In the data rows, 128 means zero.
Here is a table of points, one per row:
[172 167 161 175 161 122  86 167 163 100  85  90 124  89 155 187 115 132 136 171 165 162 128 131 163 169 161  79 163 171 169 100 101 102 151  96  82  89 155  97  91 119 163  84 132  77 114 126 162 121  78]
[ 94 160 132 170 132 161 163 104  86 124 121 165 128 133  81 169 164 174 175 120  88  81  97  98 102  83 168 173  83 160 104  84 144 140 101 165  84 156  95  79 100 168 137 122  79 161  99 159 101 159 103]
[126 126 168 127 135  96 129 123 140 169 177 132 172 115  90 161 127 170  99  87 119 166  70 131 164 173  91 127 163  87 122 126 117 169 174 170 170  83 128 125 167 139  88  83  79 132 123 133 172  87 116]
[165 128 135 123 131 128  94 161 161 129  82 131 168 128 174  90 135 138 170 121  88  82 121 168 122 129 141 126 127 133 123 118 122 123 125  90 164  86 162 113 176  90 112 177 170  84 124  81 120  82 168]
[121 119 162  91 160 167  91 119 168  99 178  83 120  87 162  83 169 178 130 119 157 164 177  92 166 159 166 176 167 169 164  98  97  94 165 100  94 126 166 144 129  77 173 133 113 116 120  85 152 129 135]
[156 135 167  91 161 127  90 158 174 135 165  91 125 179 110  89 134  90 125 128 156  74 124  90 121 162 129 124 132  75 119  87 132 129 168  88  90  80 152  96 119 128 167 127 175 137 165 118 164 134 121]
[124  87 178  82 131  81  75 168 126 132 125 130 133 131 125 175 138 122 138 138  82 181 127 164 120 128 137 132 129 133 126 164 129 126 123 171 165 133 129 173 122 174  81  88 123 128 176  83 128 136 175]
[133 137 170  87  89 102 166 127  86 172 123  86 122 159  95 167  91 126  97  86 172 118 126 173 169 122 107 178 178  97 175 171 168 154 128 126 170 136 128 122 154  97  90 134 171  88 169 179 122 101 156]
[ 78 104 126  94 177  97 166 115  85 124 124  90  77 157  90 132  99  94  86  88 161 171 160 170 156 172  95  86  89 102 157 162 160 156  78 130 169  93 132  77 175 127 180 125  95 100 122 131 168  99 165]
[159 142  91 166  84  87 128 169 177 170  92 122 165 158 132  94 142  81 165 134  89  91 122 159 133 134  96  93  94  90 124 164 161 163  87 132 153  92 173 122 120 113 163 162  82  99 134 181  82 130 128]
[123 160 162 135 162 168 170  76 119  96 125  86 177  86 159 131 159  83 171 124 120 132 100  92  93 174 154 162 130 151 130  97 102 102  74 123  96 161 170 104 139 170 163 172 127 157 175 156 126 154  99]
[ 88  92 133  90 131  96 164 129 133  72 126 132 134 158  97 133 136  84  89  86 166 117 164 117 157 127  98 135  78  95 171 169 158 160  89 134 119  87  88 130 111  86  80 180  89  92  84  89 179  91 158]
[132 125 129 168 136 172  88 135 170 122 125 163  82 129  83 170 171 124  91 132  97 134  90 120 136  94  86 163 117 118  98 127 127 118  93 120 169 128 133 180 184  89  91 166 165  87  90 171 130 178 128]
[ 92 177 103 168 109  87 170  99  88 157  95 159 175 117  94 125 134 169 172 162 135 120 169 119 156  92  92  86 173  92 122 116 156 156 127  89 179  97  99 164 113  95  99  87  95  83  93  96  90 106 166]
[138 169  83 178  93  79 119  85 100 166 127 166 167 136  98 133 119 161 121 162 164 160 163  89 159 177 136 137 161  94 162  90 127 116 165  87  93 143  92 125 163  99  88 176  81 173 120 130 169  99 173]
[ 97 125  88  88  99 130 122  98  91 168 176 117  88 123  90 179  86 158 163 170  94  87 124 131  91  91 130 130  86 130  92 171 110 115  90  74 122 114 102 158 123  96 100  89 165 174  94  82  91  87 171]
[ 85  92 103 160  90  94  79  87 128 160  89 164  85  84 133  90  90 168 167 166 125 127 155 110 172  82  89  90 132 102 126 130 162 160 128  89 129  89 102 155 171 132 135 173  90 135 176  94  96 136  72]
[170  97 101 168 166 174  95 115  79 172 136 173  87  83 170  96  88  87 124 129 137  88 169 164  87 130 173 100  85  78 132 170 126 133 171 166 172 129 127 126  86 154 158 121  89 126 171  84 130 167  85]
[118 176 164  86 119 127 131 172 164  88  83 100 128  87 155  86  72 129 164 125 121 131 124 127 128 159 164 128  73 168 166 125  95  96 168  85 143 177 162 137 129 123 163  88 160 170 163 134 164  79 165]
[100 168 131 116 177 158 167  93 170  89  90 170  89  97 165 119 155  78 171 178  94  89  95 135 103 139 154 166 137 153  95 135  95  95  94 176 133 158  75 131 103 164 131 132 123 163  86 126  88 153 102]
[ 92 159 166 121 122 178 117  94 129  89  79 124  85  98 124 161 167 171  82 167 174 157 136 141 175 137 163 119 158 112 116  92  97  95 163 135  96 128  93 127  85 130  86  89 127 167 129 133 118 123 135]
[ 94 161 123 115 131 158 168 104  91 178 165 163  85 138  93 156 161 123  79 170  80 171  98  93  88  96 170 154 173 166 100  94  88 140  93 120 135 169  94  91  89  85  96 173 122 116 102 160 131 113  81]
[ 87 153 128 126  78 156 120  98  87 131 166 167 138  88  89 111 157 157 174 159 140 183  91 105  95 132 159 156 120 158  94  95  97  91  91 132  95 152  89  83  88  80  90 165 179 158  92 162 132 169  92]
[131  95 133 131 137 133  81 128 134 110 175 130 141 124 141 168  83 165  79  90  81  89 140 133 139  89  92 121 131 134  96 116 166 169  83 163 118 171  82 158 166  86  95 124 168 129 138 131  87 130 125]
[ 92 134 138 141  85  97 177 140 137 163 129 127  83 131  95 124  92 117 138  92 133  95 132  80 133 133  99 125 130 141  74 169 161 165 138 173 121 172  93 160 168  92 101  89 169 123 133  83 140  95 163]
[ 90 116 155 132 168  78 172 137 160 104  87  92 135 100 167 122 171 133  86  89 166 126  86  88 177 161 113 167 160 159 173 139  92  97 119 117  93 168 119  87  92 161 123  87 129 171 171  78 115 169  88]
[ 96  89 133  91 129  90 173  91 140 130 133  86  82 167 187 129 100 131 167 164 163 177 166 125 119  84 135  91  86  90 127  81 167 167 127  89  89  89  90 173 124 176 124 126  96 133 122 179  93  87 125]
[159 130 117  94 168 127  89 170  79 122 165 186 118 163 136  93 128  88 129 168 157 164 161  84 157 166  85 181 167  95 159  88 168 165 163 103  85  91 171  88 162 141 123  82 174  89 162 134 150  92 160]
[174 100  99 122  84 135  92 175 132 163 126 171 165 160  85  95 136 169 119  88 142 139 171 165 126 170  92 136 100 139 125 153 159 163  86 166 162 131 130 168 124 177 174 173  94 143  85  80  89 122  81]
[111  82  78 166 169 124  95 171 170 139  96 175  89  91 155  95 130  90 132 121 129 123 172 173 129 124 168  91 135 133 169 124  85  91 164 126 126 132 116 132 135 170 160 170 138 127 164 140 174 167 136]
[128  91  90 172 141 133  87 122 165 162  82 121  93 131 134  84  90 178 128  91  97 106  79 169  88 134  91 174  98 120  95 167 162 172 100 119 152 174 133 164  76 126 133 128 171  90  89 135 102 123 136]
[169 127 158 125 160 119 130 172 123  91 162  99 126  84 160 165 124  93  93  84 175 130  89  91  86  69 156  74 173 113  84  99  97 101 163 167  87 169 170  96 132 121 126 175 119 169 159 160 159 159 143]
[166 124  89 126 123 173 132 162 130  86 137 166 165 168 126  88 166  93 128 164  79 169 161 157 173  78 130  85 132 128 163 172 130 126 120  90 165 106 164  79  82 131 163  80  91  97  82  90 170 134 169]
[136  88  91 127  91 145 170  85  94 115  90 121 172 160  79  85  92  81 123 167 165 167 143 171 152  89  94  96 128 107 160 123 156 157 172  93  72 104  88 167 166 132 128 127  93  86 173  88  82 102 159]
[170 163 118  87 128 167 133 124 128  86 167 126 167 129 175 133 169 128 171 172 137 122 128 141 125 122 120 171 168 128 120 136 141 142 125  86 138 131 166 134 172  87 126 125 163 177 127 126 178 134 117]
[165  83 131  94  84  86 139 166  89 115 167  89 162 168 129 135  90 181 170 143 118 126 165 167 128 168 129  94  95  85 169 166 113 119 129 178 127 132 123 123 163 121 171 170 135 168 163 171 125 137 121]
[129 156 131 168  93 172 166  84 131 179  83 165 172 135 136 167 168 119  82 123  90 127 132 122 121  85 126 126 158 129 178 123  84 130 167 180 126 123 135 168 167  88 147  87 175 173 125 131 127  84 166]
[124 176  86  83 131 166 122 127  87 128 164 132 167 179 129 125 172 168 162  81 134  91 130  88  96 169 166  75  91 167 137 181 130  89 137 157  86 158 130 176 137 169 119  86 128 152  92 173  89 167  90]
[126  80 168  85 155 121 125 114 173 137 164 103 137 169 121 131  79  88 129  99 179  86  99  87  95 123 123 165  93 166  97  83 121 129  94 123 136 170 171  89  95 164 165 118 124  83  82 163  86 165  98]
[172  87  81 133 170 132  92 166  81 169 159  74 129 119 127  83  97 126 122  99 123  92 125  79  93 169 126  86  94 136  89 117 174 117 129 170 133 165 122 127 125 124 117 123 126 129 125 129 134 121 133]
[ 90 126  76 159  79  78 168  88 162  79  98 123  91  95 169 163 121 123  87  87  93  93  97 168  87  99 130 129 179 161  96 158 139  84 139 162 164 116 143 163  97 165  90  89 129 126  87  85  96 163  86]
[178 168 167 170  72 117 132 118 162  89 136 129  81  90 118 117 166 138  82 131  88 126 102 128  84 127 111 162 117 167 133 135  96  97 126 124 128 116 160  91  91 176 124 127 164 120 176 169 170 161 141]
[155 130 163 174 162 165 131 168 113  95 129  87 173 182 166 168 116  96  89 129 128 169  93 167 138  86 160 136 121 171  76  95  93  90 176 124 175  81 153 101  94 161 162 172  91  92 129 161 122 159  94]
These points spread out most along one direction. Take the direction at right angles to it along which they spread out most. Then take the direction at right angles to both along which they spread out most. Go by this last direction. Where along it does each point below lie, from 0 to 99? 50 is the average, and the first point above lies past it. One standard deviation of the points above along it is 16.
[ 85  92 103 160  90  94  79  87 128 160  89 164  85  84 133  90  90 168 167 166 125 127 155 110 172  82  89  90 132 102 126 130 162 160 128  89 129  89 102 155 171 132 135 173  90 135 176  94  96 136  72] 52
[ 96  89 133  91 129  90 173  91 140 130 133  86  82 167 187 129 100 131 167 164 163 177 166 125 119  84 135  91  86  90 127  81 167 167 127  89  89  89  90 173 124 176 124 126  96 133 122 179  93  87 125] 55
[ 87 153 128 126  78 156 120  98  87 131 166 167 138  88  89 111 157 157 174 159 140 183  91 105  95 132 159 156 120 158  94  95  97  91  91 132  95 152  89  83  88  80  90 165 179 158  92 162 132 169  92] 70
[126  80 168  85 155 121 125 114 173 137 164 103 137 169 121 131  79  88 129  99 179  86  99  87  95 123 123 165  93 166  97  83 121 129  94 123 136 170 171  89  95 164 165 118 124  83  82 163  86 165  98] 25
[124  87 178  82 131  81  75 168 126 132 125 130 133 131 125 175 138 122 138 138  82 181 127 164 120 128 137 132 129 133 126 164 129 126 123 171 165 133 129 173 122 174  81  88 123 128 176  83 128 136 175] 44
[ 92 177 103 168 109  87 170  99  88 157  95 159 175 117  94 125 134 169 172 162 135 120 169 119 156  92  92  86 173  92 122 116 156 156 127  89 179  97  99 164 113  95  99  87  95  83  93  96  90 106 166] 73
[136  88  91 127  91 145 170  85  94 115  90 121 172 160  79  85  92  81 123 167 165 167 143 171 152  89  94  96 128 107 160 123 156 157 172  93  72 104  88 167 166 132 128 127  93  86 173  88  82 102 159] 63
[ 92 159 166 121 122 178 117  94 129  89  79 124  85  98 124 161 167 171  82 167 174 157 136 141 175 137 163 119 158 112 116  92  97  95 163 135  96 128  93 127  85 130  86  89 127 167 129 133 118 123 135] 81
[166 124  89 126 123 173 132 162 130  86 137 166 165 168 126  88 166  93 128 164  79 169 161 157 173  78 130  85 132 128 163 172 130 126 120  90 165 106 164  79  82 131 163  80  91  97  82  90 170 134 169] 45
[174 100  99 122  84 135  92 175 132 163 126 171 165 160  85  95 136 169 119  88 142 139 171 165 126 170  92 136 100 139 125 153 159 163  86 166 162 131 130 168 124 177 174 173  94 143  85  80  89 122  81] 24
[165  83 131  94  84  86 139 166  89 115 167  89 162 168 129 135  90 181 170 143 118 126 165 167 128 168 129  94  95  85 169 166 113 119 129 178 127 132 123 123 163 121 171 170 135 168 163 171 125 137 121] 38
[ 78 104 126  94 177  97 166 115  85 124 124  90  77 157  90 132  99  94  86  88 161 171 160 170 156 172  95  86  89 102 157 162 160 156  78 130 169  93 132  77 175 127 180 125  95 100 122 131 168  99 165] 46
